In the table below, every row is followed by its label. The labels come from one hidden rule.
[-1.33 -0.79 -1.39  3.64 -2.13  0.   -2.29 -1.95 -0.21 -0.81  1.05 -0.54
 -0.19 -1.8   0.57  0.55  0.32  0.49  0.47 -1.89  2.07  1.4   1.29 -0.52
  1.73 -2.92 -1.88 -0.65  6.32  2.32  1.    1.2  -4.08 -1.2   0.95  1.59
 -0.6   2.18] 1
[-0.58  0.53 -0.37  0.16 -0.35 -0.53 -2.82  0.21 -0.74 -0.65  0.14  0.24
 -0.64 -0.11 -1.38 -0.2   0.69  0.03  0.19  1.1   0.66 -0.17 -1.09  0.27
  0.93 -0.33 -1.07 -0.05  0.4   2.22  0.23 -0.16 -1.73 -0.34 -0.92 -0.54
 -1.1   0.27] 2
[ 0.25 -0.7  -0.04 -0.08 -0.93 -0.33  1.34  0.31  0.89  0.73  1.38  1.3
  1.18 -1.32  0.23  1.38 -0.27  0.17 -1.04  3.41 -0.63 -1.73 -0.32  0.45
  1.1  -1.27  1.5   1.7  -0.11 -0.06  0.04 -0.79 -0.73 -0.14 -0.36  0.04
 -0.44  0.36] 2
[-0.68  0.28 -0.48  0.43  1.19 -0.25 -0.52  0.32  0.2  -0.32 -0.69 -0.59
 -0.84 -0.36 -0.42 -0.38  1.47  1.03  0.47 -2.31  0.03  0.32 -0.31 -0.56
 -0.33  0.14  0.01 -1.8   3.41 -0.64  0.81  0.01  0.43 -0.37 -0.53  0.46
 -0.4  -0.71] 0
[ 0.58 -0.03  0.22 -5.85 -0.54  1.11  3.82 -0.71 -1.19  2.14 -2.52  2.17
  2.88 -0.65  3.66  1.76 -2.25 -0.87 -0.68  1.13  0.25  0.35  1.37  1.29
 -1.43  1.95  4.15  3.81 -5.08 -4.3  -1.63 -0.02  2.92 -0.26  0.33 -1.36
  1.04  0.34] 3
[-0.65 -0.07 -0.41  2.39  0.94  0.38 -1.97 -0.68 -0.75 -0.13 -1.22  0.93
  1.08  1.   -1.2   0.6   3.43 -1.48  0.42 -2.4   0.39  0.41 -1.9   0.16
  0.   -0.04  0.9  -1.05  3.07  0.46 -0.91  0.23 -0.55 -0.04  0.68  1.26
  0.17 -0.24] 2
[ 0.35  0.27 -0.38  1.04  0.95 -0.4  -1.37  0.05  0.39 -0.14 -0.36 -0.89
 -0.52  0.32 -0.23  0.19 -0.27 -0.12  0.8  -3.84 -0.08  0.89 -0.61 -0.58
  0.62 -2.13 -1.33 -4.67  2.48  0.07 -0.99  0.73 -1.2  -0.72 -0.06  1.65
  0.12 -0.85] 1
[-1.1   0.46  0.37 -0.67 -1.39 -1.05 -2.11  0.6   0.84 -0.56  2.5  -1.22
 -1.31 -0.22 -2.93 -0.2  -0.66  1.32  0.01  3.19  0.12 -0.67 -1.03  0.08
  1.4   0.61  0.35  3.55  4.04  2.17  1.03 -1.11 -0.31 -0.33 -1.18 -2.23
 -1.16  0.19] 2
[ 0.1   0.05 -0.02 -0.47  0.   -0.46 -0.06  1.54  1.17 -0.66  0.87 -0.85
 -1.31  1.93  0.52 -0.87 -0.54  0.53 -0.16 -0.06 -1.17 -0.49 -0.08 -0.12
 -0.51  0.34 -0.99 -0.47 -0.88  2.28  0.7  -0.53  1.29  0.01 -1.87 -0.31
 -0.24 -0.79] 2
[-0.32  0.05 -0.08 -2.22 -0.36  0.33 -0.32 -0.96  1.08 -0.25 -0.64  1.11
  0.95 -2.48 -0.3  -0.27  0.28  0.12 -0.3   0.08 -0.52  0.29 -0.14  0.33
  0.17  0.59 -0.16  0.92  2.19 -1.77 -0.81 -0.89 -1.51  0.07 -0.18 -0.73
 -0.16  0.18] 3
[-1.85 -0.35  0.89 -0.66 -1.64 -0.1  -1.46  0.15  1.37  0.08  0.8   0.66
  0.37 -0.5  -2.49 -0.39  1.56  0.72 -0.48  2.91  0.73 -0.63 -0.06  0.57
 -0.36  1.2   1.09  1.94 -0.63 -0.28  0.78 -1.21 -0.6   0.01 -1.12 -1.08
 -0.96 -0.07] 2
[ 0.2  -0.65 -0.38  3.1   0.46 -0.49 -1.64 -0.75  0.62 -0.98  1.81 -1.75
 -1.46  0.    0.47 -1.06 -1.55  0.39 -0.47  0.57 -0.6  -0.37 -0.28 -0.52
  0.2  -0.63 -0.92 -0.4   1.18  2.44  0.72  0.64 -0.82 -0.34  0.15 -0.18
 -0.75 -0.88] 0
[ 0.76  0.5   0.94 -2.01  1.   -0.88  0.23  1.84  1.1   1.26 -0.34 -0.29
 -0.32  2.86 -0.99 -1.24 -1.92 -0.39 -0.3   1.78 -1.38 -0.87 -0.28  0.21
 -1.76  0.66  0.   -1.43 -3.42  0.42  0.38 -1.73  1.6   1.22 -0.98 -0.39
 -0.2  -1.43] 1
[-0.21  0.72  0.59 -0.14  0.57  0.67 -1.15 -0.07  0.77  0.42 -0.58 -0.3
  0.43  0.21 -1.02 -0.05  1.06 -0.45  0.14  0.22  0.26 -0.45 -0.45 -0.09
 -0.81  0.32 -1.42  0.57  0.91 -0.47  0.05 -1.65 -0.29 -0.42  0.86  0.66
  0.23 -1.12] 1
[ 0.73 -0.34  0.3  -0.73  0.77 -0.3  -1.17  2.51  0.61  0.5   0.84 -1.51
 -1.61  1.95 -0.74 -1.35 -1.84  0.07 -0.35  0.96 -0.56 -0.38 -0.08  0.22
 -0.36 -0.38 -0.88 -2.38  1.73  1.59  0.54  0.64  1.53  1.06 -1.38 -0.22
 -0.09 -2.23] 1
[ 0.14 -1.29 -0.11 -1.23 -0.33 -0.91  1.04  1.22  1.75  0.36  1.85 -1.81
 -2.59 -0.11 -1.54 -1.54 -0.9   1.09 -0.43  1.91 -1.72 -1.46  0.29 -0.18
 -0.44 -0.78 -0.19  1.66  4.01  3.77  2.42 -0.27  1.08  1.24 -0.77 -0.79
 -0.85 -0.09] 2
[ 0.1   0.29 -0.03 -0.8  -0.49  0.22  3.04  0.66 -0.85  0.04 -0.47  0.69
  1.79 -0.16  0.38 -0.42 -0.54 -0.31 -0.28 -0.15  0.84  0.68 -0.15  0.87
 -0.69  0.7   1.78 -0.58  1.5  -0.8  -0.81 -0.26  1.19  0.14 -0.1   0.21
  0.57  0.51] 3
[ 0.4   1.12  0.52  0.25  0.14 -0.42  0.01  1.68 -0.29 -0.02 -1.24 -0.35
  0.55  1.15  1.04 -0.33  0.79 -0.91  1.22 -0.05  0.02  0.24 -1.51 -0.36
  0.4   0.55 -0.79 -3.52 -0.85 -0.81 -0.73  0.24  0.25  0.65  0.    0.18
 -0.15 -0.6 ] 1
[-1.22 -0.04 -0.93  2.86 -1.14 -1.07 -1.18  0.5   0.61 -0.48  2.7  -1.66
 -1.85 -1.58 -2.45 -0.14 -0.05  0.24 -0.3   0.46 -0.06 -0.7   0.52 -0.12
  0.52 -2.5  -1.1   3.05  2.59  2.55  0.6  -1.33 -3.84 -0.18 -1.09 -0.68
 -0.96  0.17] 2
[-1.75 -0.67 -0.21 -2.35 -1.68  0.72 -0.09 -1.97 -1.54  0.66 -0.76  0.67
  1.69 -3.07  1.76  1.02 -0.34 -0.29 -0.25 -1.04 -0.17 -0.58  0.43  0.38
 -0.01 -2.14  1.98  1.51  2.63 -3.26 -1.18  0.52  0.48 -0.81  0.87  0.34
  0.62  0.72] 3
[ 0.06  0.29  1.23 -2.03  0.68  1.32  0.1  -0.55 -0.74  1.59 -1.56  1.96
  2.8  -0.72  2.58  1.37  0.34 -1.52  0.75  0.25  0.28  0.73  0.01  0.66
 -1.08  0.5   0.32  0.5  -4.27 -3.15 -1.28 -0.75 -0.47 -0.77  1.26  0.27
  0.73  1.26] 2
[-1.83  0.83  0.48  3.6  -0.79  0.58 -1.3  -1.3  -0.43 -0.02 -0.69  1.37
  0.51 -2.85 -1.71  0.55  2.04 -0.69  1.01 -0.34  2.4  -0.02 -2.07 -0.04
  1.48 -0.95 -0.21 -0.28  3.41  0.48  0.61 -0.42 -3.93 -1.   -1.34  0.9
 -0.59  1.74] 2
[-1.2   1.2   0.68  2.26  0.32 -0.75 -1.15 -0.37  3.46 -1.57  0.66 -0.28
 -1.67  0.55 -2.17 -0.97  4.68  0.59  1.77  0.95  1.76 -0.54 -1.21 -0.34
  1.07  0.13 -0.65 -2.09  1.29  2.04 -0.27 -1.6  -3.49 -0.07 -1.19  1.14
 -1.07  0.81] 1
[-0.82  0.78 -0.36  2.82 -0.84  0.18 -1.59 -1.02 -0.42 -1.08 -0.24 -0.71
  0.21  1.17 -1.74 -0.69  2.68 -0.03  1.51 -3.4   1.03  0.16 -0.67  0.14
 -0.1   1.15 -0.43 -0.84  1.39  2.44 -0.43  0.49 -2.79 -0.72  0.76  0.52
  0.06 -0.13] 3
[-1.4  -0.32 -0.57  0.13 -0.96  0.08 -0.5  -1.34  1.45  0.22  0.02  1.11
  0.66 -1.22 -0.58  1.64  1.54  0.38 -0.66  2.65  1.29 -1.05 -0.08  0.98
  1.24  2.03  2.28  3.68  0.19 -0.42 -0.34 -1.23 -0.51 -0.81  0.22 -0.26
 -0.71  1.3 ] 3
[-1.24  0.38  0.36 -0.43 -0.24 -0.2  -1.59  0.42  0.19 -0.39  1.4  -1.05
 -1.13  0.16 -2.05 -0.66  1.89 -0.11 -0.11 -0.75  1.61 -0.06 -0.46 -0.75
  1.43 -1.52  0.1  -2.42  3.12 -0.5   0.71 -0.32 -0.19  0.06 -0.94  0.66
 -0.45 -0.16] 1
[-1.2   0.05 -0.41  2.37 -0.17 -0.47 -0.68 -0.22  1.71  0.38  0.   -0.03
  0.41 -1.89 -1.49 -0.57  1.03  0.8  -0.22  1.54  2.03 -0.78 -0.23  0.12
  1.93 -0.03 -0.41  3.04 -0.58  0.67  0.56 -0.53 -2.41 -0.11 -0.08 -0.97
 -0.27  0.26] 2
[-0.77  0.76  0.35  1.   -0.03  0.44  1.07 -1.68  0.02  0.46 -2.3   1.11
 -0.61 -0.18 -0.72 -0.01 -1.41 -1.36  0.5   0.34  2.27 -0.21  0.19  0.37
  0.09  0.51  0.95  0.29 -2.14 -2.8  -0.88 -0.04 -0.61 -0.65  0.09 -0.41
 -0.05  0.08] 3
[-0.88  0.98 -0.64 -0.01  0.13  0.5   0.58 -1.42  1.61 -0.05 -1.31  0.72
  1.65 -1.03  1.64 -0.03  0.38 -0.4  -0.18  0.8  -0.2  -0.45  0.54  0.73
  0.48 -0.13  0.81  0.92 -0.76  0.56  0.66 -0.73  0.28 -0.26 -0.03  0.4
  0.06  0.58] 1
[-1.21 -0.5  -1.57 -0.15 -0.36  0.68  0.42 -0.78 -0.26 -0.14 -1.52 -0.58
  2.31 -1.51 -0.44  1.78  0.5  -0.22 -0.05 -0.65  1.81 -0.06 -0.14  0.64
  0.43  0.16  0.08  0.22 -0.14 -1.5  -0.85 -0.51 -0.17 -0.48  0.18 -0.74
 -0.11  2.37] 3
[-2.13  0.66  1.03 -0.22  0.14 -0.32 -1.43 -0.28  1.22 -0.08  0.1   0.84
  0.1   1.26 -1.68 -0.48  2.03  0.47  0.5   1.23  0.49  0.16 -0.11  0.56
  0.43  0.81  1.5   0.4   0.25 -1.69  0.28 -1.17 -1.93  0.01 -0.68 -1.05
 -0.73 -0.25] 1
[ 0.15  0.2   0.63  2.45  0.78 -0.69 -0.54 -0.6   0.27 -0.67 -0.79 -1.09
 -0.04  1.17 -1.31  0.02  2.05 -0.69  0.63 -1.97  0.89 -0.45 -0.89  0.06
  0.93  0.18 -0.04  0.19  4.46 -0.64 -0.72  0.59 -1.02  0.02 -0.11 -0.3
  0.19 -0.6 ] 2
[-1.15 -0.37  0.74  1.24 -0.96 -0.17 -1.74 -0.11 -0.38 -0.32 -0.31 -0.51
 -2.1  -0.45  0.06 -0.83 -0.99  0.3  -0.34 -0.76  0.99 -0.7   0.12 -0.21
  1.29  0.51  0.67  0.24  0.73  1.75  1.14  1.1  -2.26 -0.23  0.11 -0.48
 -0.29  1.58] 2
[-0.97  1.37  0.61  1.45  0.8   0.3  -1.25 -0.75 -0.72 -0.69 -2.08  0.77
  2.77  1.69 -0.45 -0.32  0.86 -1.49  1.57 -1.26  1.15  0.47 -1.7  -0.11
  0.29  1.62  1.16 -3.14 -1.56  0.79 -1.14  0.2  -1.9  -0.66  0.32  0.99
  0.41 -0.09] 2
[ 2.33 -0.01 -1.56 -1.32  0.11  0.46  0.67 -1.07 -1.01  0.53 -0.26  0.77
 -0.71 -2.21  3.89  1.   -2.21 -0.78  0.56 -3.98  0.47  1.18  1.78 -0.28
 -0.06 -0.56 -0.72 -1.68  1.29 -0.02 -1.03  1.35  0.75 -0.73  1.51  1.6
  1.09 -0.85] 1
[-1.08  0.62  0.19  2.6   0.31 -0.32 -3.1  -0.81 -1.01 -0.59 -0.69  0.34
  0.79 -0.72 -1.28  1.06  2.01 -1.    1.68 -0.7   2.17  0.8  -0.47 -0.69
  1.07  0.1  -0.21 -3.02  0.92  2.03 -0.06  0.44 -2.83 -0.1   0.27  2.19
  0.24  0.14] 0
[-1.52 -0.15 -1.    1.27  0.29 -0.58 -0.81  0.75  0.59 -1.07  1.63 -0.39
 -1.69  0.13 -1.49  0.34  0.79  1.4  -0.33  0.3   0.   -0.62  0.59 -0.25
  0.81 -0.73 -0.55  1.09  1.06  2.72  1.7   0.72 -1.37  0.08  0.09  0.31
 -0.27 -0.19] 0
[-1.04 -0.84  0.75 -0.4  -0.04 -0.78 -1.04  1.33  2.19  0.87  1.51 -1.32
 -1.88 -2.11 -1.92 -0.58  1.66  0.59 -0.77  3.2   0.2  -2.08  0.39  0.26
  1.07 -0.17 -0.88  1.25  1.16  0.74  1.11 -0.44 -1.08  0.47 -1.19 -1.57
 -1.03 -0.06] 2
[ 0.89 -1.33 -1.94 -2.77 -0.89  0.46  2.76 -0.76 -2.96  0.6   1.94  0.52
 -0.46 -2.37  0.74  0.55 -3.15  0.5  -0.5  -0.83 -1.37  0.36  1.76 -0.36
  0.06 -3.12  1.65  2.5  -0.32  0.84  0.09  1.27 -1.08 -0.4   1.44 -0.37
  0.55  1.17] 1
[ 0.12 -0.21 -0.01  1.42  0.36 -1.01 -0.61  1.83  0.77 -0.12  1.56 -0.98
 -2.19  0.66 -2.97 -1.44 -0.65  1.46 -0.27  0.24 -1.35 -1.13  0.46 -0.58
  0.41  0.62  0.28  0.17  2.79 -0.66  0.38 -0.94  1.53  0.43 -0.47 -0.19
 -0.2   0.11] 0
[ 1.09 -0.66  0.12 -3.68  0.08  0.57  0.61 -0.47 -1.66  0.51 -1.23 -0.44
  0.7  -0.89  0.67 -0.76 -0.61 -0.21  0.12  0.15  0.91  0.06  0.44 -0.22
 -1.09 -0.32 -0.51 -0.52 -1.4  -1.04 -0.83  0.34  2.35  0.06  1.16 -0.54
  1.18 -0.63] 2
[ 1.39 -1.23 -1.43 -0.69  0.    0.28  3.3  -1.25 -2.04  0.26 -0.35 -0.61
 -0.4  -2.39  2.7   0.51 -1.72  0.12  0.34  0.04 -1.02  0.86  1.83 -0.14
 -0.84 -2.63 -0.06 -1.31  1.82 -0.49 -1.23  1.4  -0.48  0.02  1.59  0.96
  0.54  0.34] 3
[ 1.77  0.5  -0.16  2.39  1.77 -0.03 -1.81 -0.77 -0.37 -1.08  0.   -0.97
 -0.82  1.9   0.41  0.14  1.52 -0.12  1.72 -2.4   2.59  1.2  -0.77  0.35
  0.64 -2.76 -0.28 -3.55  1.57  0.22 -0.21  0.51 -2.04 -0.24 -0.24  1.25
  0.52 -0.88] 1
[-0.65 -0.43 -0.88  0.48 -0.55  0.33  0.98 -0.57 -0.66  0.76  0.99 -0.8
  0.19  1.2   0.97  0.37 -1.26  0.34 -0.87  3.64 -1.83 -1.02  0.69  0.77
 -0.2  -0.56 -0.24  1.86 -0.57 -0.24 -0.32 -1.53  1.93  0.25 -0.44 -0.6
 -0.69  1.22] 3
[ 0.81 -0.52 -1.21  0.87  0.28 -0.24  0.74  1.24  1.13 -0.7   1.37 -1.63
 -2.61  0.06 -0.41 -0.18 -0.26  0.25 -0.74  0.19 -0.06  0.08  0.08 -0.35
 -0.59 -1.07 -1.76 -0.33  0.99  1.48  0.47  1.57  1.23 -0.07 -0.06 -0.86
 -0.16 -1.15] 0
[ 1.62 -1.27 -1.87  0.84  0.54 -0.83 -0.09  0.25 -0.19  0.04  1.72 -0.94
 -3.52  1.59 -0.98 -0.88  0.21 -0.15  0.29 -1.67 -0.67 -0.57  1.06 -1.11
  0.08 -1.99 -2.62 -1.17  0.74  1.55  1.14  1.62  2.86  0.93  0.39 -0.51
 -0.38  0.32] 0
[-1.3  -0.6   1.78  2.57 -2.08 -0.37 -1.6  -0.33  0.53 -0.55  0.25  0.38
 -0.47 -1.99 -2.09 -0.37 -0.03  0.77 -0.17  2.61  1.   -1.19 -0.51  0.83
  1.72 -0.36 -0.41  1.32 -1.02  1.97  0.17 -1.15 -2.51  0.1  -0.73 -1.98
 -0.26  0.3 ] 2
[ 2.16 -0.6   0.86  1.26 -0.21 -0.51  0.1   2.24  0.08 -0.05  0.56 -1.17
 -0.37  1.73 -1.11 -1.41  0.12  0.65 -0.73  0.6  -0.76 -0.55  0.62 -0.41
 -0.43  1.12 -1.    0.24  1.22  3.31  0.86 -0.27  1.11  0.57 -0.56  0.18
 -0.81 -0.95] 1
[ 2.   -0.49 -1.1   0.55  0.    0.09 -0.92  0.25 -0.09  0.1   0.74 -0.01
  0.58  0.93  2.51 -0.14 -2.3   0.77  0.14 -1.43 -0.7  -0.35  0.73 -1.16
 -0.1  -2.37 -1.46 -1.06  2.96  0.69  0.04  0.92  1.45  0.39  0.68  0.74
 -0.85 -1.32] 1
[-0.73  0.43 -0.67  0.14  0.01  0.3  -0.61 -1.03 -0.66 -1.02 -1.84  1.28
 -0.44 -1.05  0.88  1.06  0.31 -0.42  0.13 -1.95  1.78  0.4   0.5   0.
  1.24 -0.47 -0.76 -0.24  3.12  0.77 -1.56  0.97 -1.79 -0.67 -0.29  1.18
  0.46  1.26] 2
[-0.88  0.36  0.45 -1.16 -2.52  0.28  0.59 -0.94  1.53  0.58  0.62 -0.61
  1.39 -1.2  -1.35 -0.3   0.17  1.24 -1.35  1.38 -0.85 -1.11  0.49  0.62
  0.46 -0.38  0.74  4.13 -2.76  3.39 -0.09 -0.95 -0.98  0.12 -0.36 -1.54
 -1.23  0.28] 2
[ 3.31 -0.91 -2.53 -1.22  2.16  0.78  0.77  1.64 -2.12 -0.97  2.3  -2.51
 -2.07  0.02  0.84 -0.79  0.83  0.83  0.31 -3.82 -0.43  1.36  0.89 -1.88
 -1.97 -2.72 -1.88 -4.57 -0.22 -0.99  0.8   3.15  2.27  0.43  0.28  1.82
  0.97 -2.11] 0
[-0.16 -0.78  0.07  2.29 -0.99 -0.65 -1.52  0.86  1.24 -0.09  0.68 -0.83
 -1.68 -0.07 -0.52 -1.51  0.56  0.39 -0.33  1.28 -0.73 -0.62  0.47  0.11
  0.18  0.61  0.01  2.4   1.33 -0.07  1.42 -1.19  0.02  0.14 -0.15 -0.11
 -0.94 -0.16] 2
Here are more rows. What is the label of each one?
[ 0.42  0.92  2.61 -3.2   0.89 -0.05  0.5   2.09  1.4   0.51 -0.82  1.94
  0.78  2.9   0.28 -0.76  1.04 -0.91 -0.43  2.07 -1.75 -1.37 -0.99  0.67
 -1.63  2.76  1.16  1.97 -6.62 -4.25  0.15 -0.85  3.11  0.31 -1.   -1.28
  0.1  -1.41] ~ 1
[-0.01  0.73  0.2  -1.36 -0.22  1.32  1.27 -0.73 -1.14  0.37 -0.6   3.09
  2.48 -1.59  2.87  2.   -0.92 -1.32 -0.31 -0.48  1.74  1.11 -1.24  0.9
 -0.96  2.56  0.2   1.14 -1.81 -4.28 -1.15 -0.36  0.42 -0.42  0.84 -0.17
  0.76  0.11] ~ 3
[ 0.96 -0.63  2.02 -3.68  0.83 -0.68  2.41  3.22  1.84  0.79  1.51 -1.25
 -0.09  2.13  0.53 -1.69 -1.45  0.73 -0.41  0.92 -3.43 -1.12 -0.37  0.02
 -1.08  0.84 -2.15  0.09 -2.95 -0.8   0.25  0.39  3.76  1.3  -0.5  -1.44
 -0.78 -0.64] ~ 1
[ 1.57  0.14  0.23 -0.83  0.74  0.33  3.17 -0.22  0.16  0.14  0.52 -0.78
  0.7  -0.32  0.25 -0.39 -1.72  0.22 -0.45  1.57 -1.12 -0.03  0.74  0.16
 -0.31  0.06  0.63 -0.03 -1.31 -2.25 -0.02 -0.73  3.15  0.86  0.55  0.18
  0.11 -1.57] ~ 1
[-0.75  1.03 -0.9   2.52  0.82 -0.73 -2.3   1.02  0.78 -0.79  0.09 -1.61
 -2.38  2.97 -0.19 -0.94  1.84 -0.73  0.49 -2.07 -0.5   0.48 -1.08 -0.47
  0.45  0.36 -1.41 -1.74  2.52 -0.69  0.21 -0.43 -0.86  0.22 -0.64  1.
  0.35 -1.03] ~ 0
[ 0.02  0.3  -0.71 -0.29 -0.8   0.45 -0.3  -1.77 -1.65 -0.07 -1.61  2.11
  0.48 -0.85  2.13  1.88  0.66 -0.25  0.22 -1.74  2.49  1.52 -0.19  0.89
  1.05 -1.39 -0.19  0.06  2.28 -1.25 -1.13 -0.07 -2.59 -0.77  2.    1.05
  1.42  1.59] ~ 3
[-1.34 -0.46 -0.54  3.29 -0.74 -0.39 -1.48 -1.58 -0.54 -0.82  0.17 -0.1
 -1.58 -2.7  -0.64 -0.64 -0.11  2.15 -0.26  1.6   1.17  0.   -0.55  0.31
  1.48 -1.99 -1.05  0.9   2.92  3.46  1.61 -0.44 -3.27 -0.89 -0.46 -0.37
 -0.47  0.58] ~ 2
[ 0.24 -0.64  0.54  0.67  1.91 -0.9   0.48  1.99 -0.12 -1.41  0.93 -0.6
 -3.08  2.16 -2.59 -1.06  2.55 -0.6   0.29  0.45 -1.94 -0.35  0.14 -0.79
  0.45 -0.57 -2.19 -0.93  3.3   3.35  0.56  0.52 -0.92  0.98 -0.51  0.32
 -0.54 -1.53] ~ 0
[-0.2   0.48  0.56  0.39  0.37 -1.   -2.36  0.71  0.72 -0.81  0.58 -1.69
  0.49  2.29 -2.01 -0.94  1.38  0.37 -0.44  2.94 -0.06  0.04 -0.95 -0.57
  0.48 -0.52 -2.25 -2.7   3.66  1.44  0.57  0.97 -1.51  0.14 -1.78 -0.71
 -1.09 -0.6 ] ~ 0
[-0.38 -0.6  -1.28  0.94 -0.45 -0.5  -0.93 -1.44  0.48 -0.7  -0.48  1.
  1.69 -0.38 -1.    0.11  0.39  0.18  0.05  0.21  0.87  0.4   0.33  0.17
  0.79 -1.29 -0.93  1.79  1.35  1.94  0.43  0.2   0.16 -0.65  0.05  0.48
 -0.58  1.12] ~ 2
[-0.06 -1.12 -0.47  1.15 -0.59  0.03  0.75 -0.11 -1.37 -0.32 -0.67 -0.67
 -1.31 -1.83 -1.77 -0.1  -1.41  1.16  0.7  -2.26  0.25  1.02  0.54 -0.55
  0.7  -2.19 -0.56 -0.02  1.91  2.97  0.19  1.44  1.42 -0.26  0.62  1.93
 -0.19  0.36] ~ 1
[ 1.15  0.42 -0.47  3.08  0.44 -0.48 -2.21  0.49 -0.76 -0.45 -0.24 -0.23
  0.27  0.55 -0.82 -0.5   0.9  -1.32  1.53 -3.54  0.92  0.05 -0.97  0.63
 -0.03  0.86 -1.93 -5.72  0.76 -2.02  0.47  0.54 -2.78  0.07 -0.83  1.33
 -0.3   0.14] ~ 1
[-1.42 -0.51 -0.6  -1.42 -1.61 -0.02  1.73  0.41  1.4   0.52 -0.56 -0.67
  1.15 -1.11  0.79  0.93 -0.06  0.56 -0.26  0.68 -0.69 -0.87  0.01  0.2
  0.53  1.12  1.58  1.45 -3.17  1.83  0.49 -0.64  1.09 -0.35  0.02 -0.47
 -0.12  1.53] ~ 2
[ 0.5   1.45  0.64  2.18 -0.16  0.2  -0.43 -0.11  2.1   0.39 -1.62  1.58
  1.01 -0.37 -3.    0.83  0.69 -0.95  0.48  1.97  0.46 -0.12 -1.56  0.71
 -0.5   2.15  0.86  0.26 -1.34 -1.16 -0.8  -1.24  0.6  -0.11 -0.71 -0.47
  0.45  0.35] ~ 3
[-0.93 -0.08 -0.4   1.55  1.11 -0.37 -0.95  0.95  1.83 -0.62  0.64 -0.33
 -0.85  0.53 -1.04 -1.06  1.11 -0.28 -0.39  0.3  -0.52  0.39 -0.43 -0.26
  1.07  0.24 -0.72  0.87 -1.02  1.85  1.34 -0.76 -0.16  0.71 -0.61 -0.61
 -0.12 -0.61] ~ 0
[ 1.3   0.07  0.41 -3.7   1.3  -0.54  1.4   2.91 -0.4   0.09  0.41 -0.15
 -1.11  1.74  1.85 -1.57 -2.35 -0.53 -0.31  0.85 -2.26 -0.59 -0.29  0.
 -2.13  0.88 -0.65 -2.54 -2.99 -2.87  0.19  0.16  2.47  1.42  0.22 -0.31
 -0.35 -1.73] ~ 1
[ 1.62  0.12  0.14  3.37  1.45 -0.58 -2.16  1.26  0.85 -1.13  1.99 -1.67
 -2.17  2.16 -1.2  -0.94  0.59  0.11  0.76 -2.87 -0.62  0.87 -0.52 -1.48
  0.9  -1.44 -2.85 -3.5   6.04  3.29  1.18  1.4   0.12  0.97 -0.64  0.23
 -0.66 -0.51] ~ 0
[-1.23  0.18  0.52  0.1  -1.44  0.07 -0.4  -0.15  1.38  0.26 -0.16  0.89
  0.24 -2.71 -1.63  0.3   1.    0.2  -0.41  2.74  0.55 -1.03 -0.39  0.27
  0.58 -0.4  -0.2   4.11 -0.48  3.16  0.6  -1.2  -1.34 -0.71 -1.11 -0.92
 -1.27  1.37] ~ 2
[-0.65 -0.34 -0.87  2.75  0.36 -1.32 -1.86  0.7  -0.41 -0.58  0.64 -1.38
 -1.07 -0.02 -0.75 -1.67  1.4  -0.07 -0.21  0.29  0.52 -0.54 -1.05 -0.74
 -0.14 -0.01 -0.92  2.2   1.37  4.29  0.31  0.74 -1.17 -0.37 -1.32  0.05
 -0.84 -0.42] ~ 0
[ 0.7   0.69 -0.3   1.21  0.64  0.61 -1.81  0.16  0.3   0.05 -0.96 -0.25
  0.07  0.51  0.02  0.55 -0.27 -0.63  0.07  0.22  0.66  0.5  -0.41  0.05
 -0.88  0.19  0.56 -4.21 -0.13 -0.11 -1.17  0.21  1.03 -0.75  0.16  0.27
  0.09 -0.91] ~ 2
[-1.52 -0.33  0.27  1.87 -0.73 -0.67 -0.68  0.36  1.21 -0.58  1.34 -1.15
 -0.96 -1.2  -1.99  1.1  -0.66  1.53 -0.42  0.1   0.76 -0.73  0.19  0.56
  0.18 -0.45 -1.75  2.95  0.08  2.67  0.95  0.12  1.02 -0.18 -1.37 -0.8
 -0.75  0.36] ~ 2
[ 0.46 -0.56 -0.23 -2.39  0.61  1.17  2.57 -0.65 -1.38  0.14 -0.52 -0.61
 -0.94  1.24  2.12  0.55 -1.7  -1.1   0.7  -1.14 -1.14  0.2  -1.    0.38
 -1.21 -0.08  0.16 -1.25 -3.23 -2.8  -1.6   0.16  2.46 -0.07  1.41  1.07
  0.69 -1.27] ~ 2
[-1.32 -0.52  0.32  2.98 -0.39 -0.63 -0.78  0.3   0.34 -0.16  1.53 -0.97
 -1.98 -1.18 -2.55 -0.4   1.5   1.64 -0.43  2.38 -0.67 -1.05  0.08  0.29
  0.52 -0.72 -1.    2.26  2.33  2.09  0.57  0.38 -0.1   0.52 -0.17 -0.99
 -0.83  0.  ] ~ 2
[-0.41 -0.9  -0.3   0.7  -1.5   0.65  0.05 -0.64 -0.5   0.56 -0.08 -0.42
 -0.42 -0.51  2.24  0.87 -1.67  0.63  0.08  0.69  0.51  0.68  0.69  0.55
  0.67 -0.34  0.65  1.6   1.64  0.02  0.34 -0.05  0.15 -0.05  1.32 -0.02
  0.54  1.29] ~ 2
[ 1.92 -0.45  0.19 -5.09  0.94 -0.31  0.64  0.93 -0.57  1.01  1.31  0.87
  1.13  0.38  2.    0.55 -2.8   0.07 -0.61  0.77 -3.46 -1.1   0.13  0.42
 -1.63  1.26  2.22  3.53 -6.1  -3.09  0.6  -0.03  3.26  1.45  0.04 -0.8
  0.18 -1.13] ~ 1
[-0.22 -1.81 -0.99 -0.29 -0.19  0.37  0.46 -0.09 -0.74  0.38  1.56 -0.67
  0.92 -1.72  1.89  1.37 -2.12  0.47 -0.26 -1.66 -0.51  0.11  1.35  0.23
 -0.45 -0.88  0.26  1.6   2.11  1.01  0.5   0.93  0.86 -0.14  0.   -0.44
 -0.16 -0.43] ~ 2
